128 stands for zero in the data rows.
Here is a table of points, one per row:
112 141 133 118 180 140 138 128 96 210 197 102 155 152 134 159 171 137 141 129 145 123 124 106 148 115 181 135 145 194 106 131 169 124 131 167 145 104 90 137 130 147 80 81 132 115 137 120 129 147 97 138 157 111 119 160 147 132 131 169 144 70 53 135
152 103 167 197 114 169 103 163 185 110 132 112 175 128 125 143 159 70 140 153 145 101 121 130 161 121 115 119 120 140 183 138 58 157 140 155 112 128 154 141 201 103 124 169 123 151 159 169 147 160 115 173 137 86 134 116 150 104 140 148 113 102 100 119
103 182 180 175 113 122 178 111 106 87 107 103 139 136 113 125 181 164 170 112 149 133 151 140 92 105 127 158 101 189 145 172 120 165 155 151 154 93 136 152 196 97 128 201 116 146 106 149 103 113 138 158 135 99 103 124 121 168 169 76 113 150 154 88
114 123 131 149 100 117 104 109 136 123 178 126 142 132 106 124 162 131 157 235 93 124 174 102 107 129 97 142 103 158 160 149 129 147 124 101 176 120 142 60 152 134 154 173 160 154 85 83 5 136 57 74 96 110 155 151 158 150 134 135 169 117 121 173
163 139 141 180 142 154 108 191 147 128 97 76 140 81 144 110 207 91 153 85 98 119 128 147 138 123 120 122 128 101 165 136 138 120 59 84 124 127 128 114 111 128 171 133 82 151 146 144 78 119 113 74 110 116 135 101 101 133 105 148 88 90 135 115
106 156 132 160 178 96 137 136 85 129 101 128 111 151 156 65 160 107 156 173 157 116 144 132 138 130 118 113 159 155 146 136 152 126 128 156 135 129 128 164 149 152 68 124 106 155 95 129 115 96 167 164 146 127 151 193 153 147 143 112 135 199 135 137
155 124 171 167 158 144 167 119 131 101 135 148 114 83 117 118 80 133 180 163 111 95 95 111 172 163 136 156 121 117 83 134 154 113 145 86 117 113 149 133 110 129 125 150 100 169 135 143 113 132 77 152 147 72 147 153 129 186 90 84 103 155 130 149
178 156 183 143 157 122 134 101 170 134 113 148 88 161 93 63 116 149 117 147 166 114 168 116 117 162 136 115 101 137 86 130 126 104 121 103 119 79 164 160 111 148 131 153 84 198 57 158 87 151 168 120 147 137 141 146 122 170 72 173 159 132 90 132
140 161 164 62 128 132 132 117 142 118 85 145 138 112 113 159 124 153 155 137 156 173 120 122 139 171 190 70 109 139 131 95 121 122 81 85 129 121 122 130 98 161 133 164 107 89 77 121 95 127 130 137 219 144 107 145 154 123 87 143 116 139 93 156
121 151 82 76 116 118 182 182 172 184 144 98 119 140 114 114 99 95 121 127 146 146 128 153 73 131 150 110 69 92 141 129 55 160 177 181 140 148 189 107 143 85 154 135 143 64 119 74 150 106 54 47 167 173 79 111 161 49 108 126 148 112 183 178
133 106 128 92 107 97 158 167 141 130 193 112 85 98 113 111 106 130 135 140 185 125 123 142 113 139 152 107 141 127 184 120 166 93 118 143 144 99 117 157 145 65 100 192 148 125 134 142 185 151 142 120 115 119 94 81 172 124 138 201 75 79 91 131
73 106 119 74 147 103 138 158 123 149 135 140 61 125 94 154 89 82 83 83 60 148 107 96 129 100 88 105 147 113 45 116 135 162 121 123 148 162 134 113 82 189 125 84 110 161 178 140 152 174 154 142 134 167 80 111 99 80 97 138 144 152 133 95
88 148 118 123 118 114 109 84 86 149 85 129 124 144 179 156 42 140 74 109 87 128 88 95 141 97 155 127 137 138 121 132 182 120 79 34 92 175 56 137 163 123 146 108 140 133 138 101 166 190 145 97 71 110 109 91 71 133 122 133 120 163 163 123
84 128 192 148 124 167 93 106 122 69 116 120 125 149 166 135 160 180 127 174 173 80 135 165 146 153 92 117 137 173 134 172 128 116 128 146 122 109 115 120 108 76 115 78 140 196 102 135 94 114 138 126 178 95 182 148 71 121 147 71 119 120 130 75
180 131 145 96 136 79 104 118 133 128 113 167 87 125 159 80 153 133 121 153 175 92 91 117 100 168 60 173 104 111 91 144 121 195 154 135 169 120 148 151 141 137 179 167 115 106 158 41 94 80 132 117 135 196 138 133 139 110 136 105 189 183 172 130
145 149 131 107 76 103 188 163 87 121 106 117 98 134 104 130 95 125 115 146 142 106 157 141 142 168 140 92 133 96 164 114 116 120 156 170 156 101 115 121 79 93 142 105 130 78 168 148 122 150 109 148 122 107 100 150 118 142 179 142 177 104 105 142
153 128 125 186 168 130 150 105 134 88 110 92 98 129 150 122 190 222 142 134 155 122 114 145 200 186 120 116 174 135 111 102 69 106 109 158 154 79 60 163 152 83 87 154 132 119 68 145 178 133 179 183 131 167 127 50 141 134 187 131 127 105 153 137
85 82 110 118 154 136 138 64 126 114 155 226 148 156 169 138 128 125 104 141 104 159 57 77 87 108 104 145 145 90 83 123 139 81 132 92 76 104 144 117 82 174 191 92 110 141 159 125 56 38 190 109 93 104 105 113 36 85 108 127 160 179 124 190
78 108 69 71 114 90 161 104 127 180 135 117 134 174 127 109 54 95 128 46 59 155 136 85 123 60 226 105 168 102 80 164 158 164 116 147 96 122 115 145 83 144 104 82 175 95 166 157 220 184 140 130 99 166 104 86 67 139 85 164 84 173 57 107
117 146 136 139 66 169 139 97 155 128 124 125 162 105 114 108 110 150 149 188 115 153 132 168 110 45 97 161 143 113 177 135 139 198 170 104 125 156 136 88 150 151 77 86 141 140 124 100 89 103 55 122 94 103 107 112 144 111 124 100 147 102 152 126
159 163 123 168 124 117 60 164 124 134 115 241 95 115 102 129 149 158 85 121 128 111 124 136 160 179 81 158 116 154 133 140 74 183 236 110 223 93 146 145 120 163 181 137 96 153 113 72 142 66 162 105 74 105 150 153 154 85 166 68 134 163 237 101
138 119 142 97 111 162 141 148 145 114 126 59 171 145 183 125 160 142 59 145 134 107 150 117 159 89 121 160 127 156 150 135 119 54 84 133 131 92 167 101 159 138 122 127 141 87 113 154 157 128 148 134 150 100 146 146 105 188 147 119 133 93 124 168
138 106 94 167 141 149 52 93 186 135 173 117 124 110 78 162 171 132 150 162 140 134 158 80 130 118 100 160 75 131 166 172 88 133 146 97 90 159 177 102 141 123 120 89 172 129 163 123 133 79 166 119 63 129 152 106 118 136 162 163 170 120 136 153
146 111 90 109 123 106 94 127 89 174 116 146 63 114 137 121 71 121 123 134 108 134 59 129 98 116 142 146 183 116 76 94 74 123 142 191 116 129 156 158 97 138 109 138 140 181 174 187 160 107 226 161 161 171 158 89 162 107 200 104 105 125 133 89
139 92 126 111 118 79 151 125 81 125 183 83 218 101 96 163 97 118 163 88 124 130 124 139 152 58 192 134 103 128 115 141 151 150 85 132 127 116 114 110 130 97 154 137 134 121 22 94 116 146 68 146 167 92 108 161 108 107 59 185 144 67 109 106
153 90 54 56 157 138 148 146 102 102 115 108 134 110 118 172 75 95 79 69 138 143 131 148 90 92 178 102 139 128 97 100 154 100 87 113 89 100 84 193 91 130 79 120 75 97 108 155 129 165 132 149 102 209 125 141 82 116 67 104 131 135 105 146
107 139 135 144 110 148 140 129 39 112 66 115 165 108 146 123 120 124 124 130 155 169 146 131 107 116 110 89 120 125 98 122 125 69 125 136 124 192 119 112 147 109 81 139 135 107 151 105 115 93 67 140 134 98 94 96 138 141 141 133 75 148 60 102
61 125 118 118 129 171 108 137 90 128 97 102 153 150 143 131 100 111 164 70 113 95 136 128 162 155 120 111 79 116 122 71 144 162 99 156 204 108 133 124 130 95 140 106 151 130 151 171 210 135 126 140 151 134 141 180 174 132 143 91 92 100 132 92
121 144 122 133 134 144 107 78 133 140 127 146 144 102 137 137 184 154 122 142 139 177 158 140 150 90 101 117 138 74 135 137 151 135 125 135 85 127 126 170 113 119 159 146 113 92 94 131 107 141 110 125 128 97 127 127 119 161 117 156 99 164 121 120
121 157 126 151 87 149 133 140 106 116 91 40 158 141 156 130 129 116 118 130 133 146 137 138 165 176 169 100 131 138 126 132 157 111 150 158 89 159 120 115 91 143 94 158 133 130 135 152 119 157 141 108 99 147 126 151 145 165 122 170 132 112 129 112
185 115 151 128 145 142 102 149 146 124 162 98 125 147 127 120 173 111 111 132 109 117 163 209 102 206 100 132 161 141 119 175 158 147 125 94 138 95 170 111 125 159 137 94 151 98 83 137 85 113 121 115 154 123 121 160 181 141 94 131 111 138 110 214
173 93 204 134 149 106 151 117 177 137 162 177 150 92 84 109 163 92 130 155 117 125 150 70 79 141 94 161 143 146 98 86 127 141 130 139 151 146 102 97 121 173 112 138 116 204 107 159 119 122 143 79 128 104 163 129 117 157 135 88 137 133 136 173
100 126 94 185 81 120 90 166 183 87 149 96 106 132 57 126 86 130 112 75 164 158 101 157 87 108 127 153 155 114 183 82 107 154 132 156 125 167 142 110 146 138 154 98 111 77 162 104 160 166 114 134 128 150 175 84 155 61 171 144 125 124 159 113
86 129 56 109 127 140 45 98 143 141 113 193 104 126 132 192 94 143 80 78 69 112 145 130 135 110 183 170 147 68 126 89 123 96 134 142 89 219 94 111 178 101 128 69 195 48 214 91 189 105 123 147 92 190 130 140 84 44 156 107 135 109 172 99
160 113 93 102 132 146 116 127 153 84 130 200 107 164 190 106 141 146 142 88 76 114 83 116 107 142 85 120 91 135 141 122 155 48 173 126 113 150 101 122 129 131 140 100 124 129 167 132 147 133 184 132 124 90 149 130 145 160 166 123 134 154 137 88
137 120 121 112 145 93 209 143 109 178 124 155 146 138 132 138 108 105 179 115 142 123 149 147 148 135 101 108 114 114 187 136 126 110 90 69 78 166 114 116 104 129 163 181 125 135 141 119 140 146 77 141 119 162 125 141 166 165 58 98 122 98 131 95
Along one direction, these points spread out more than along any other. Take the direction at right angles to it along which they spread out most. Go by this last direction. How many in every 100 of the points above lie lower along it than each point below? Round to a whole number. More than half of the points above lie lower than the first one.
84 128 192 148 124 167 93 106 122 69 116 120 125 149 166 135 160 180 127 174 173 80 135 165 146 153 92 117 137 173 134 172 128 116 128 146 122 109 115 120 108 76 115 78 140 196 102 135 94 114 138 126 178 95 182 148 71 121 147 71 119 120 130 75 36
173 93 204 134 149 106 151 117 177 137 162 177 150 92 84 109 163 92 130 155 117 125 150 70 79 141 94 161 143 146 98 86 127 141 130 139 151 146 102 97 121 173 112 138 116 204 107 159 119 122 143 79 128 104 163 129 117 157 135 88 137 133 136 173 25
106 156 132 160 178 96 137 136 85 129 101 128 111 151 156 65 160 107 156 173 157 116 144 132 138 130 118 113 159 155 146 136 152 126 128 156 135 129 128 164 149 152 68 124 106 155 95 129 115 96 167 164 146 127 151 193 153 147 143 112 135 199 135 137 39
145 149 131 107 76 103 188 163 87 121 106 117 98 134 104 130 95 125 115 146 142 106 157 141 142 168 140 92 133 96 164 114 116 120 156 170 156 101 115 121 79 93 142 105 130 78 168 148 122 150 109 148 122 107 100 150 118 142 179 142 177 104 105 142 58
112 141 133 118 180 140 138 128 96 210 197 102 155 152 134 159 171 137 141 129 145 123 124 106 148 115 181 135 145 194 106 131 169 124 131 167 145 104 90 137 130 147 80 81 132 115 137 120 129 147 97 138 157 111 119 160 147 132 131 169 144 70 53 135 94
139 92 126 111 118 79 151 125 81 125 183 83 218 101 96 163 97 118 163 88 124 130 124 139 152 58 192 134 103 128 115 141 151 150 85 132 127 116 114 110 130 97 154 137 134 121 22 94 116 146 68 146 167 92 108 161 108 107 59 185 144 67 109 106 97
153 128 125 186 168 130 150 105 134 88 110 92 98 129 150 122 190 222 142 134 155 122 114 145 200 186 120 116 174 135 111 102 69 106 109 158 154 79 60 163 152 83 87 154 132 119 68 145 178 133 179 183 131 167 127 50 141 134 187 131 127 105 153 137 44
85 82 110 118 154 136 138 64 126 114 155 226 148 156 169 138 128 125 104 141 104 159 57 77 87 108 104 145 145 90 83 123 139 81 132 92 76 104 144 117 82 174 191 92 110 141 159 125 56 38 190 109 93 104 105 113 36 85 108 127 160 179 124 190 8
185 115 151 128 145 142 102 149 146 124 162 98 125 147 127 120 173 111 111 132 109 117 163 209 102 206 100 132 161 141 119 175 158 147 125 94 138 95 170 111 125 159 137 94 151 98 83 137 85 113 121 115 154 123 121 160 181 141 94 131 111 138 110 214 64
103 182 180 175 113 122 178 111 106 87 107 103 139 136 113 125 181 164 170 112 149 133 151 140 92 105 127 158 101 189 145 172 120 165 155 151 154 93 136 152 196 97 128 201 116 146 106 149 103 113 138 158 135 99 103 124 121 168 169 76 113 150 154 88 53
146 111 90 109 123 106 94 127 89 174 116 146 63 114 137 121 71 121 123 134 108 134 59 129 98 116 142 146 183 116 76 94 74 123 142 191 116 129 156 158 97 138 109 138 140 181 174 187 160 107 226 161 161 171 158 89 162 107 200 104 105 125 133 89 11
73 106 119 74 147 103 138 158 123 149 135 140 61 125 94 154 89 82 83 83 60 148 107 96 129 100 88 105 147 113 45 116 135 162 121 123 148 162 134 113 82 189 125 84 110 161 178 140 152 174 154 142 134 167 80 111 99 80 97 138 144 152 133 95 22
